These are runs of 7 systems, one row a step. Runs of the same system follow the same rule from any start.
path 1, Q430:
528,47,-419,-37,226,-135,224,-270,307,223,-257,-179,-136,101,135,26,178,456
87,342,-223,-160,74,-179,-172,18,-445,128,24,424,88,-136,-674,-196,-135,-9
-429,-114,529,-224,-154,83,-131,-107,326,151,532,223,-101,275,-92,6,230,-175
48,-255,-187,-30,206,-302,602,206,276,259,59,-295,-298,-78,314,112,-144,-108
165,-44,-301,241,-107,-161,-435,339,-209,483,-284,-33,206,-300,-236,248,-133,166
-314,144,69,319,95,-27,-551,-348,345,-144,76,81,-133,501,-246,-126,46,16
-134,-8,-170,-16,-25,76,629,-241,-216,-17,-11,173,-551,211,32,112,-8,-531
-147,-249,-495,-344,-183,59,-137,109,-178,370,105,-115,231,-397,187,280,410,106
path 2, Q128:
-481,-26,275,-464,118,168,-20,-146,202,-376,584,50,39,46,102,-282,233,-78
21,-273,52,-221,-355,167,468,222,-309,161,26,-27,83,-295,386,316,141,-297
539,-29,-45,202,-59,-200,-161,275,132,320,-319,-251,416,-200,113,122,-68,431
157,322,438,253,222,-150,-59,-66,134,-396,-62,155,-46,295,-346,-340,-388,50
-200,-63,238,-273,-6,604,-52,-207,-78,-92,116,298,-675,91,-142,60,200,62
-417,-383,-263,-155,27,150,-173,336,12,-53,163,-406,75,-447,441,154,81,69
94,60,4,475,-379,-175,-24,149,-281,-112,-337,-133,599,9,166,153,-190,-334
509,266,60,191,25,88,21,-513,226,-121,-326,55,-29,429,-61,-63,172,313
path 3, Q87 (8 x 18):
-54,-243,122,-360,-370,189,-159,89,-33,554,255,131,146,-182,51,326,430,27
-61,-121,63,112,218,-489,114,442,317,-51,145,-417,365,-178,277,-146,-327,-28
581,209,234,303,3,102,73,52,-188,73,-507,226,-275,73,-339,28,-327,208
-474,-140,-157,143,80,189,-514,-290,408,110,133,-92,-413,308,-51,112,250,61
-434,-29,-67,-99,1,-38,361,196,-390,-287,193,82,-106,-172,11,-54,-213,-631
350,-53,-171,62,-435,43,16,63,-281,408,-283,-31,450,-171,175,356,274,24
-4,162,-265,245,322,-469,-273,-101,418,-193,-9,-277,363,171,-10,-281,-91,223
226,323,249,-91,63,70,294,-280,-243,-118,-44,534,-345,299,-475,-192,-113,-138
path 4, Q757, 8 rows:
332,298,7,120,-305,292,171,-342,-540,-316,-408,249,143,123,-84,19,125,-113
207,76,-165,-601,139,252,114,-320,13,-265,154,-26,127,-147,182,-210,473,416
-13,93,134,-365,70,-24,419,276,-472,-340,196,180,167,-363,-41,-221,-238,-275
307,-151,686,-184,-238,473,78,173,6,1,-10,92,-46,-140,188,164,72,265
10,-152,89,-49,455,16,131,272,314,-307,54,-356,-319,-221,262,-205,-334,311
-137,-42,167,353,-27,325,-296,298,-375,-212,-281,69,-401,-156,-230,89,-399,-72
-263,-127,7,172,-49,420,-546,-203,263,-376,-49,-301,31,96,293,33,243,292
-69,134,-529,290,107,-68,90,-80,-322,-543,-342,-280,199,-84,191,-116,-151,-240
path 5, Q87:
-485,-14,-94,215,2,-202,-113,156,-95,342,135,209,-374,85,-436,117,-279,-487
-203,-122,-161,243,-329,-262,81,158,-123,580,-25,46,45,34,-51,399,-22,-544
16,56,-514,349,13,-603,1,89,10,395,-151,-134,265,45,-125,102,-147,-235
91,310,-203,232,24,-464,-85,-126,-54,349,-98,300,69,288,-579,-62,-154,-207
-211,48,-111,-37,-45,-348,76,-221,214,555,284,251,-156,364,-308,73,176,-328
-126,-83,-242,-233,97,-509,338,243,3,580,305,128,-86,-119,-181,82,-121,-329
165,-20,-8,101,-91,-437,-106,377,28,711,0,120,146,-150,-327,192,-212,6
-60,6,114,455,82,-471,-145,170,414,456,-27,-21,-156,278,-295,66,-323,-108
path 6, Q699, 8 rows:
530,137,528,-55,-204,-229,339,174,-20,80,-60,138,546,-3,35,-58,-103,25
454,-40,173,-164,68,400,305,-216,116,127,-190,107,-611,123,48,126,169,378
-376,11,-241,-266,448,80,-95,81,-85,-262,250,46,-503,-253,-265,-273,-176,55
-494,-146,394,81,-305,125,-202,338,-234,-146,228,56,297,-135,37,82,-142,-462
249,-199,159,379,-151,14,89,122,295,-62,-326,-453,200,40,576,223,-19,137
532,293,-310,181,209,29,37,-123,-270,-186,-512,78,-168,-59,-288,-163,-208,327
-263,241,133,-206,-36,355,-238,-448,-161,-401,208,339,-90,234,-271,-199,289,-66
-381,-158,-127,-234,-25,-93,412,-80,69,-280,349,-236,253,-31,488,-43,195,-390
path 7, Q164, 8 rows:
309,120,358,-8,-99,37,-29,-348,316,400,25,339,-261,445,-322,83,201,216
-214,-61,-619,-181,401,-298,327,-105,183,161,203,-116,-387,-23,-48,-101,25,-108
-322,-79,-261,112,-273,-17,-399,302,-460,316,-14,138,146,-289,-296,242,-77,-270
85,-87,274,340,-232,-234,-171,-82,533,390,-24,-167,320,388,160,241,117,31
123,242,-181,266,181,-287,537,-204,-80,-141,-242,79,-363,340,-172,-113,-280,-376
-47,124,-445,-62,47,219,-524,-250,-216,159,-101,253,-256,-27,-480,32,181,250
-346,-55,-115,-177,24,-461,-188,-13,360,237,494,-122,516,60,54,-74,195,-125
229,38,-35,142,-348,-158,566,-4,-371,281,-231,199,149,68,27,276,-23,-521
path 8, Q699:
92,143,339,375,26,140,268,-80,-138,-266,-274,208,-568,295,-204,-23,-393,-246
-497,-127,-376,205,-47,455,-268,-216,-157,-330,-111,-187,-406,62,167,132,153,-132
-261,85,-369,140,52,-235,-241,63,-139,-446,-16,-303,651,-143,184,-199,-42,-150
511,191,162,69,-390,-1,163,-193,-197,-16,-247,91,671,113,131,81,240,-34
471,86,-136,-375,195,146,324,-423,225,-7,-21,2,-155,105,110,-115,366,468
-128,110,-141,-591,267,-23,208,55,-281,-18,353,296,-207,-292,-347,-254,-16,-29
-352,-312,511,-286,-243,191,-102,359,68,146,462,20,116,-230,142,146,103,-133
216,-253,259,209,100,-158,235,475,315,105,-120,-361,-68,-149,344,91,-362,162
path 9, Q430:
-169,91,-80,548,-153,-38,-466,193,-321,-231,-305,-63,246,-23,-172,44,-354,-214
-138,-1,152,282,-178,471,-130,-486,76,-341,-176,-39,-265,461,205,72,280,-42
72,59,-546,-317,140,168,497,-230,-369,-366,-90,-70,-123,-201,240,-98,180,-92
64,59,-22,-298,-319,-19,-153,62,-328,-15,125,60,836,-285,81,-14,276,6
333,141,510,-67,75,-178,135,-224,552,-187,128,-40,342,344,139,-225,120,242
573,112,239,-182,177,23,504,153,-163,81,-145,267,-400,-148,-229,-81,-302,197
-237,-158,228,-292,93,234,-499,362,-38,111,273,118,-155,-402,-275,-34,-68,331
-475,-145,319,268,143,-191,-54,266,330,-306,232,-247,-45,103,175,-130,-394,-269
path 10, Q164 (8 x 18):
-62,139,306,199,-82,-35,-376,151,-105,-525,-41,-65,645,-70,-2,-246,-213,21
331,173,549,-290,-134,242,355,-376,87,-248,70,230,87,292,121,-127,293,105
240,12,-452,-388,361,136,390,-65,-128,-220,-52,-139,-222,-343,192,-163,90,327
-63,-52,123,-240,-9,112,-361,534,-302,-44,149,21,306,-586,-139,-54,-172,198
112,-223,774,-119,-243,81,165,199,369,174,231,-69,135,74,305,136,57,73
117,-144,-16,123,228,184,555,29,-4,-228,-232,-194,-623,-15,268,31,-258,-42
-311,-46,-47,114,112,419,-625,148,-177,-356,-97,-45,-304,-219,-184,-86,-158,235
-471,-111,407,-136,-152,144,-241,-87,326,-320,455,-100,341,174,285,-100,248,-126
path 11, Q537:
237,-143,188,297,66,-131,76,136,453,542,-135,-54,-529,200,-52,250,-197,141
-422,-158,-448,-12,253,75,-310,107,-40,228,90,-17,-637,-166,-281,70,-92,29
-738,-17,10,245,-16,-92,-308,23,64,-317,269,-81,56,161,-41,-111,-151,-500
-27,-40,-115,537,-270,-86,255,-239,57,-34,-311,-224,81,410,364,250,51,-417
279,201,-748,95,55,-100,-41,-377,-216,52,-400,-43,26,60,-100,10,211,114
38,444,-42,-206,143,-217,35,-244,-272,-195,140,409,201,129,-541,-380,-57,-153
132,76,461,-203,-257,-145,446,-172,113,321,279,337,74,330,-98,99,195,-343
152,-182,-309,-240,-12,-332,112,120,263,727,139,-104,88,-154,48,252,214,190
path 12, Q757 (8 x 18):
-84,-53,734,21,-393,213,-7,248,-173,-210,138,119,373,-58,119,37,-78,-228
376,-150,146,68,153,123,356,-32,388,-170,-237,-360,-194,54,525,23,-10,359
47,79,-313,52,343,65,-146,245,-297,-117,-215,56,-471,-336,-377,-130,-403,193
-434,-18,358,47,-180,433,-598,-109,-55,-320,174,140,22,125,-105,-50,143,-2
-153,-133,-244,181,-45,55,311,-172,106,-473,-129,-446,170,103,630,38,125,-223
499,133,-421,67,-60,31,51,105,-530,35,-493,17,150,-354,-84,67,-84,240
79,278,293,-318,129,74,-394,-202,65,-352,213,229,295,41,-305,-368,130,368
-156,62,205,-117,-3,172,638,-221,-117,-469,128,62,-247,190,225,-139,-7,-446
path 13, Q128:
-467,-155,-329,191,-263,418,-227,-159,-318,-152,-157,-91,-237,14,159,276,191,-319
-71,-33,-617,156,-38,-43,-128,-231,29,-215,-211,-434,424,8,411,72,320,57
256,406,-277,-24,-1,-244,281,-329,-296,-353,-171,107,503,130,-70,-264,56,-167
285,231,93,-581,-23,45,160,-388,3,74,243,333,151,101,-211,-179,453,215
9,-102,270,-610,162,-152,366,298,145,147,524,24,121,-296,96,-154,23,87
185,-143,470,7,-258,-104,136,533,-107,491,19,168,75,-217,-74,250,-253,-109
212,-107,383,436,70,-58,-255,200,511,288,-174,-135,-260,207,-28,151,-283,318
-232,27,57,391,263,168,-114,73,-9,-307,-188,-16,-683,83,-206,-64,-444,-47
path 14, Q537, 8 rows:
402,189,433,-483,141,170,277,-22,-120,-346,131,228,98,-153,-58,-339,-4,298
192,-188,525,-550,-154,323,288,172,-10,116,274,116,26,-289,217,83,192,203
63,-314,188,-317,25,124,-130,419,232,86,187,-298,204,-456,343,74,54,452
68,-163,353,149,91,216,-250,526,20,-208,-131,-211,-47,-362,102,1,-395,307
-70,-155,351,148,43,605,-213,45,72,-442,-173,-152,-482,-14,195,29,-85,260
-246,-129,-166,-120,156,425,135,-112,-93,-626,-17,-268,-277,-172,429,-88,105,54
-56,21,-83,-89,-175,301,41,-31,-419,-605,-122,-183,460,-255,387,-59,129,-87
489,160,212,-47,-131,199,100,-212,-82,-463,-240,-82,505,17,314,-126,192,296

Name the system that made each run.
path 15, 2 rows:
-311,165,-144,-220,-49,394,-112,-501,-250,-604,97,72,84,123,94,-212,378,-92
108,30,62,-360,-146,12,587,-138,-205,-291,183,-21,463,-60,411,-81,255,-240
 : Q430
path 16, 2 rows:
-118,35,196,-23,163,-500,283,245,272,-241,310,-190,459,-14,192,-271,-256,-218
754,147,138,20,-26,89,356,-53,-151,265,-403,249,-252,29,-177,109,-79,277
 : Q87
path 17:
266,305,-73,-8,-252,382,-60,-307,-604,-278,-350,312,113,-9,-188,-10,175,-5
239,248,155,-468,144,-26,265,-446,234,-279,262,120,228,242,64,-331,349,204
 : Q537
path 18, 2 rows:
2,-154,-124,-173,11,182,487,-337,217,-259,25,-282,-49,107,628,62,354,-19
407,125,-413,-194,56,-83,231,210,-565,-38,-243,22,319,-484,-42,-57,-111,131
 : Q128
path 19:
468,76,349,154,-404,201,-195,119,-292,273,-322,230,254,-52,-167,231,7,159
109,33,156,-4,329,99,36,-362,554,-280,38,-93,-404,384,70,-213,71,391
 : Q699
path 20 (2 x 18):
124,-42,187,-288,20,318,-136,-9,-46,388,80,401,-584,-57,-402,104,108,313
-568,-411,224,-41,3,15,-238,365,359,137,427,-230,-86,-136,219,120,-65,-117
 : Q87
path 21, 2 rows:
-71,-88,-72,113,14,-463,-337,35,560,470,183,-181,375,163,9,71,164,153
143,41,-69,423,191,-387,76,324,-8,332,-253,60,-325,8,-364,51,-579,-103
 : Q537
path 22:
-280,131,-425,-210,367,-353,287,-56,-42,-409,232,-150,162,-77,53,-353,-111,-218
78,97,239,189,-551,73,89,11,-443,77,-162,242,439,71,-42,229,44,-423
 : Q537
path 23:
332,42,134,231,-47,-383,-177,-56,522,519,-31,-57,268,293,-64,100,69,255
40,165,126,54,418,-234,386,-12,181,-120,71,147,-569,247,-275,-254,-417,-141
 : Q128
path 24:
1,-187,711,201,-218,128,325,141,204,117,33,55,-294,230,143,207,-158,-260
248,-221,-128,227,130,256,-58,223,68,173,-374,-223,-568,-213,82,234,-170,395
 : Q128
path 25:
286,-65,-305,-196,110,-41,636,-46,-93,405,-101,109,-558,-56,-21,159,26,-37
-366,-118,-170,-259,163,142,-606,199,-13,247,259,98,-274,-315,-345,-1,48,263
 : Q699
path 26, 2 rows:
137,44,491,-153,337,-37,374,-62,501,-197,191,17,-351,240,80,-262,-141,186
117,-214,81,-313,94,464,119,169,-112,180,-35,104,-681,-302,-28,159,-4,305
 : Q87
path 27:
-21,225,310,-83,33,-143,449,-173,-110,5,182,463,-310,314,-378,-136,-177,-461
-91,-372,31,-419,-95,203,121,200,91,539,279,-15,-290,-259,154,313,275,89
 : Q430
path 28 (2 x 18):
-4,21,678,400,-222,231,46,24,39,-101,-151,184,-359,326,-128,99,-263,-251
-94,-220,-410,-141,103,258,131,-363,248,111,-13,-191,-490,122,328,166,398,135
 : Q537
path 29, 2 rows:
-45,-74,-253,293,-195,-222,-239,-35,236,0,-116,-439,681,45,429,113,235,36
300,424,-136,135,293,-253,275,-236,-156,-432,-259,112,73,193,-236,-381,-289,-25
 : Q87
path 30:
-35,-170,-376,278,-75,-344,-84,388,-104,640,-134,-61,0,-218,-155,299,-212,-164
-21,-11,237,499,-126,-307,-255,131,299,476,-82,79,-91,343,-303,188,-254,-135
 : Q164
path 31:
-93,215,-175,355,40,-402,-565,-50,134,182,-52,51,267,237,-426,-100,-118,-21
-102,86,146,173,-101,57,212,-402,128,167,24,310,-524,575,-257,122,86,-350
 : Q430
path 32 (2 x 18):
-51,265,3,-272,-204,348,-9,-340,-539,-442,17,307,253,25,-127,-166,269,-189
25,-64,305,-542,-51,129,374,-182,133,-276,364,-20,336,3,415,-133,402,28
 : Q430
